0: [86 105 96 116 121 104 97 134 100 170 93 152 170 162 130 187 66 149 140
 34 143 83 71 92 119 143 134 130 141 108 122 99]
1: [161 220 141 171 143 181 79 139 19 23 205 154 0 146 131 66 191 87 139
 171 144 194 125 165 130 48 241 148 97 140 113 175]
2: [202 197 62 110 65 48 153 138 101 59 6 103 182 179 162 176 145 160 165
 146 170 156 135 142 154 141 114 169 163 151 118 160]
3: [91 145 107 137 129 153 93 119 64 99 180 153 127 156 103 136 87 78 143
 110 93 74 126 125 98 97 170 122 93 133 171 133]
4: [146 218 109 143 93 154 86 129 23 45 181 165 57 180 130 78 126 86 161
 136 132 142 130 154 129 63 230 156 101 158 147 169]
5: [127 81 220 157 188 172 123 130 131 178 216 123 27 104 121 62 197 128 122
 134 110 164 147 140 152 110 128 82 115 124 100 132]
6: [84 98 103 113 142 97 96 142 93 176 86 164 156 170 141 202 75 168 138
 16 149 77 63 81 123 158 132 126 143 107 101 80]
7: [77 82 96 117 82 176 114 51 133 132 223 136 218 131 74 103 14 41 123
 130 39 41 135 120 68 85 112 98 82 141 251 152]
8: [121 101 114 76 90 150 144 67 136 110 188 150 181 159 75 90 48 102 101
 148 88 55 168 111 92 109 109 112 94 163 211 111]
9: [142 129 180 153 173 152 145 108 143 76 190 92 88 80 109 107 202 107 105
 200 119 186 158 160 86 111 116 102 116 121 134 146]
10: [150 77 189 162 205 167 170 131 175 148 177 111 58 71 139 134 228 117 84
 184 90 142 152 142 149 155 68 86 128 136 128 127]
11: [97 87 124 125 131 122 132 105 158 146 137 111 191 116 107 157 99 119 122
 117 111 107 115 117 87 141 87 104 128 110 158 122]
12: [138 182 111 119 193 104 112 159 24 39 119 186 59 207 126 181 154 164 101
 100 164 83 107 108 107 133 175 147 113 143 96 77]
13: [125 94 126 84 88 149 146 57 144 115 204 148 180 148 81 75 61 95 103
 154 77 64 167 123 88 101 108 106 92 164 218 118]
14: [117 112 192 189 169 213 84 120 88 132 255 130 21 85 103 52 192 51 144
 176 87 178 135 165 142 58 183 88 91 118 145 189]
15: [97 78 160 142 70 176 143 93 240 209 176 79 178 38 139 45 88 82 131
 158 77 162 142 152 128 100 102 113 136 99 167 162]
16: [180 125 185 148 147 106 182 134 197 121 95 51 118 66 156 116 235 165 118
 206 152 232 163 171 146 145 71 116 158 102 86 149]

[91 147 110 144 136 145 95 129 66 101 168 146 118 156 110 135 101 86 148
 106 107 91 117 129 106 102 168 125 102 126 152 134] 3 4 11
[159 137 152 133 119 103 125 136 128 137 107 102 111 138 154 101 154 178 136
 120 177 196 115 137 136 122 132 131 145 112 77 131] 16 9 11
[96 118 110 115 136 149 109 115 94 129 179 166 123 169 120 131 75 114 108
 85 102 63 109 104 98 117 146 124 103 134 160 97] 3 11 0
[161 156 119 132 125 110 149 128 188 87 68 88 157 61 130 135 153 155 89
 195 188 192 131 140 110 139 110 156 172 113 106 147] 16 9 2
[183 179 90 88 120 68 152 138 105 69 53 141 128 193 163 165 157 194 105
 129 183 134 130 114 129 162 117 158 156 156 98 95] 2 12 0
[149 232 63 138 36 91 106 146 95 83 39 113 168 134 173 116 101 112 193
 129 167 183 108 151 170 104 200 191 156 118 123 184] 2 4 0
[80 57 154 121 194 150 163 132 185 191 153 130 157 81 107 161 123 128 78
 126 84 53 147 107 113 164 69 90 123 111 155 95] 11 10 8
[161 106 225 140 177 160 131 144 138 168 188 123 8 108 143 52 222 182 97
 148 165 202 143 142 156 121 138 92 131 129 58 116] 5 10 9
[120 70 217 156 182 177 119 128 142 196 218 126 37 95 116 62 187 129 125
 130 109 162 140 137 153 109 130 82 118 117 98 138] 5 10 14
[100 74 151 135 79 125 143 125 226 234 108 77 195 56 156 80 93 135 141
 115 106 154 119 133 160 128 89 123 158 79 125 140] 15 11 16
[127 136 182 158 169 153 143 114 144 80 179 79 90 73 116 107 209 109 110
 199 117 199 160 164 88 105 120 105 120 118 128 151] 9 10 5
[165 126 161 152 128 99 164 127 188 124 92 60 148 72 146 118 199 150 134
 193 142 220 150 173 144 137 85 118 155 101 102 159] 16 9 10
[153 179 104 113 129 109 107 166 82 113 86 181 72 173 160 137 136 185 120
 84 195 141 96 102 158 143 182 162 145 139 64 100] 12 6 0
[100 69 153 112 111 162 142 132 172 221 148 145 128 86 136 108 92 140 118
 85 93 92 130 96 163 140 110 118 144 114 138 110] 11 15 0
[105 93 144 168 149 158 93 120 84 155 193 149 94 123 116 136 139 97 144
 110 88 131 105 136 141 113 150 106 113 115 138 160] 3 5 11
[113 72 217 154 176 177 124 127 150 197 216 115 43 88 117 60 188 125 127
 137 108 163 148 139 154 108 124 81 117 114 100 140] 5 10 14
[163 79 189 154 203 158 184 131 188 133 169 103 65 72 135 128 232 125 75
 198 96 147 165 142 140 157 56 91 123 144 125 122] 10 9 5
[126 120 189 179 173 207 91 115 87 127 255 137 19 90 105 58 189 71 128
 177 87 170 136 165 141 70 181 91 91 126 137 179] 14 5 9
[129 123 200 185 168 208 96 122 93 125 255 131 10 83 110 49 202 72 133
 175 94 185 139 174 146 65 183 99 95 131 126 185] 14 5 9
[154 79 186 162 208 161 167 130 171 143 178 111 56 68 130 126 222 124 78
 194 91 139 151 145 153 156 73 92 126 139 122 126] 10 9 5
[160 233 62 128 38 89 112 143 100 68 39 117 165 135 163 122 110 114 188
 144 165 175 124 145 151 95 190 191 157 127 132 176] 2 4 3
[154 65 198 162 222 157 170 138 186 170 171 110 51 65 134 132 228 135 81
 183 100 145 146 140 155 164 66 84 131 134 104 121] 10 5 9
[93 146 101 154 133 179 109 119 105 67 165 105 145 86 47 136 103 0 173
 210 60 93 170 177 119 85 148 133 59 155 194 181] 3 13 7
[183 177 91 95 113 68 154 132 116 78 56 139 136 188 161 160 147 192 107
 132 175 130 132 114 127 155 116 155 154 151 110 104] 2 12 0
[185 170 96 95 119 65 157 128 115 82 54 139 131 187 164 156 147 208 98
 127 181 135 122 116 129 158 112 157 155 153 100 100] 2 12 0
[85 77 135 163 111 177 93 143 207 231 139 124 136 29 131 98 94 104 126
 122 125 164 91 112 160 119 135 135 158 87 110 156] 15 11 5
[189 183 95 96 117 71 152 135 101 72 56 137 128 179 164 154 153 198 99
 137 179 136 131 118 130 152 120 155 149 151 103 103] 2 12 0
[107 107 193 183 147 177 108 148 192 204 173 94 52 36 153 56 177 120 128
 152 133 230 108 148 163 108 148 116 143 83 70 155] 5 9 10
[81 141 99 137 117 145 91 119 71 110 163 147 149 157 103 140 69 70 158
 95 93 73 115 123 99 98 167 125 104 127 178 137] 3 11 8
[160 149 112 87 151 98 139 132 101 90 108 164 98 203 144 142 124 208 77
 99 184 107 118 97 105 156 127 139 126 148 86 60] 12 6 0
[165 240 50 123 28 79 111 139 95 58 23 116 180 137 163 129 99 110 197
 145 171 180 122 147 150 92 193 196 162 128 134 182] 2 4 3
